arr =
[[124 134 120 121 114 127 130 133 131]
 [128 128 127 126 131 127 130 125 117]
 [131 139 124 121 122 128 126 131 133]
 [137 124 119 130 131 123 125 129 142]
 [135 131 118 135 127 131 133 145 139]
 [129 129 126 142 140 125 134 130 103]]
Rows and columns are counted from 0.
(0, 0) = 124
(3, 4) = 131
(0, 5) = 127
(5, 8) = 103
(1, 8) = 117
(0, 6) = 130
(1, 3) = 126
(3, 1) = 124
(5, 7) = 130
(0, 1) = 134
(2, 2) = 124
(5, 5) = 125
(3, 5) = 123
(4, 3) = 135
(5, 1) = 129
(4, 5) = 131
(4, 4) = 127
(2, 7) = 131
(1, 7) = 125
(5, 3) = 142

a =
[[151 144 122 120 145 120 129 145]
 [151 146 122 120 145 120 129 145]
 [121 106 122 120 145 129 129 122]
 [151 138 122 120 145 120 129 145]
 [151 134 122 120 146 120 129 135]
 [151 133 122 120 145 120 129 145]]
a[0, 0] -> 151
a[4] -> [151, 134, 122, 120, 146, 120, 129, 135]
a[0, 1] -> 144
a[3, 6] -> 129
a[3, 0] -> 151
a[5, 5] -> 120
a[0, 2] -> 122
a[2, 1] -> 106
a[2, 5] -> 129
a[5, 7] -> 145
a[2] -> [121, 106, 122, 120, 145, 129, 129, 122]
a[3, 1] -> 138
a[:, 5] -> [120, 120, 129, 120, 120, 120]
a[1, 2] -> 122
a[1, 4] -> 145
a[0, 7] -> 145
a[0] -> [151, 144, 122, 120, 145, 120, 129, 145]
a[3, 2] -> 122
a[:, 7] -> [145, 145, 122, 145, 135, 145]

A = [129 123 106 144 148 139 124 133 133 129 134 117]
A[0]: 129
A[8]: 133
A[9]: 129

X =
[[124 122 130 129 132 128 123]
 [137 129 131 136 125 130 131]
 [107 118 135 122 147 130 135]
 [137 129 122 136 124 128 114]
 [126 140 123 123 145 129 127]
 [108 118 135 124 142 130 135]
 [135 131 129 133 129 130 127]
 [122 120 131 128 134 129 126]
 [137 129 132 136 125 130 131]
 [131 123 128 130 128 128 119]
 [121 140 122 121 147 128 126]
 [136 125 127 132 125 128 116]]
X[0][0]: 124
X[5][2]: 135
X[1][3]: 136
X[5][0]: 108
X[11][5]: 128
X[10][2]: 122
X[9][6]: 119
X[2][6]: 135
X[:, 0]: [124, 137, 107, 137, 126, 108, 135, 122, 137, 131, 121, 136]
X[9][5]: 128
X[11]: [136, 125, 127, 132, 125, 128, 116]
X[11][1]: 125
X[10][0]: 121
X[0]: [124, 122, 130, 129, 132, 128, 123]
X[5]: [108, 118, 135, 124, 142, 130, 135]
X[6][0]: 135
X[0][1]: 122
X[1][0]: 137
X[7][0]: 122
X[0][3]: 129
X[:, 4]: [132, 125, 147, 124, 145, 142, 129, 134, 125, 128, 147, 125]
X[:, 2]: [130, 131, 135, 122, 123, 135, 129, 131, 132, 128, 122, 127]
X[3][0]: 137
X[2][1]: 118
X[8][0]: 137
X[6]: [135, 131, 129, 133, 129, 130, 127]
X[5][5]: 130
X[10][6]: 126
X[:, 5]: [128, 130, 130, 128, 129, 130, 130, 129, 130, 128, 128, 128]
X[0][5]: 128

M =
[[125 122 138 130 124 126 123 147 118 135 125 128 124]
 [124 127 127 136 128 132 133 119 132 130 127 135 123]
 [124 123 125 139 124 129 139 122 146 135 123 136 124]
 [125 125 127 120 126 138 122 123 111 127 126 130 125]
 [123 122 125 138 123 132 140 120 149 135 123 136 124]
 [124 125 132 125 127 133 135 127 114 130 127 129 125]
 [127 122 126 112 121 139 104 135 115 128 122 127 125]]
M[-7, -13] -> 125
M[2, 10] -> 123
M[-5, 4] -> 124
M[0, -7] -> 123
M[4, -9] -> 123
M[-2, 0] -> 124
M[6, -1] -> 125
M[-6, -8] -> 132
M[5, -2] -> 129
M[-5] -> [124, 123, 125, 139, 124, 129, 139, 122, 146, 135, 123, 136, 124]
M[:, -8] -> [126, 132, 129, 138, 132, 133, 139]
M[-7, 8] -> 118
M[-1, 11] -> 127
M[-7] -> [125, 122, 138, 130, 124, 126, 123, 147, 118, 135, 125, 128, 124]
M[:, 3] -> [130, 136, 139, 120, 138, 125, 112]
M[0, 4] -> 124
M[0, 11] -> 128
M[4, -13] -> 123
M[4, 5] -> 132
M[-4, -3] -> 126
M[:, -6] -> [147, 119, 122, 123, 120, 127, 135]
M[-4, 3] -> 120
M[-5, 7] -> 122
M[-2, -4] -> 130
M[2, -12] -> 123
M[-3, -11] -> 125
M[3, 5] -> 138
M[-5, 3] -> 139
M[1, -5] -> 132
M[:, -11] -> [138, 127, 125, 127, 125, 132, 126]
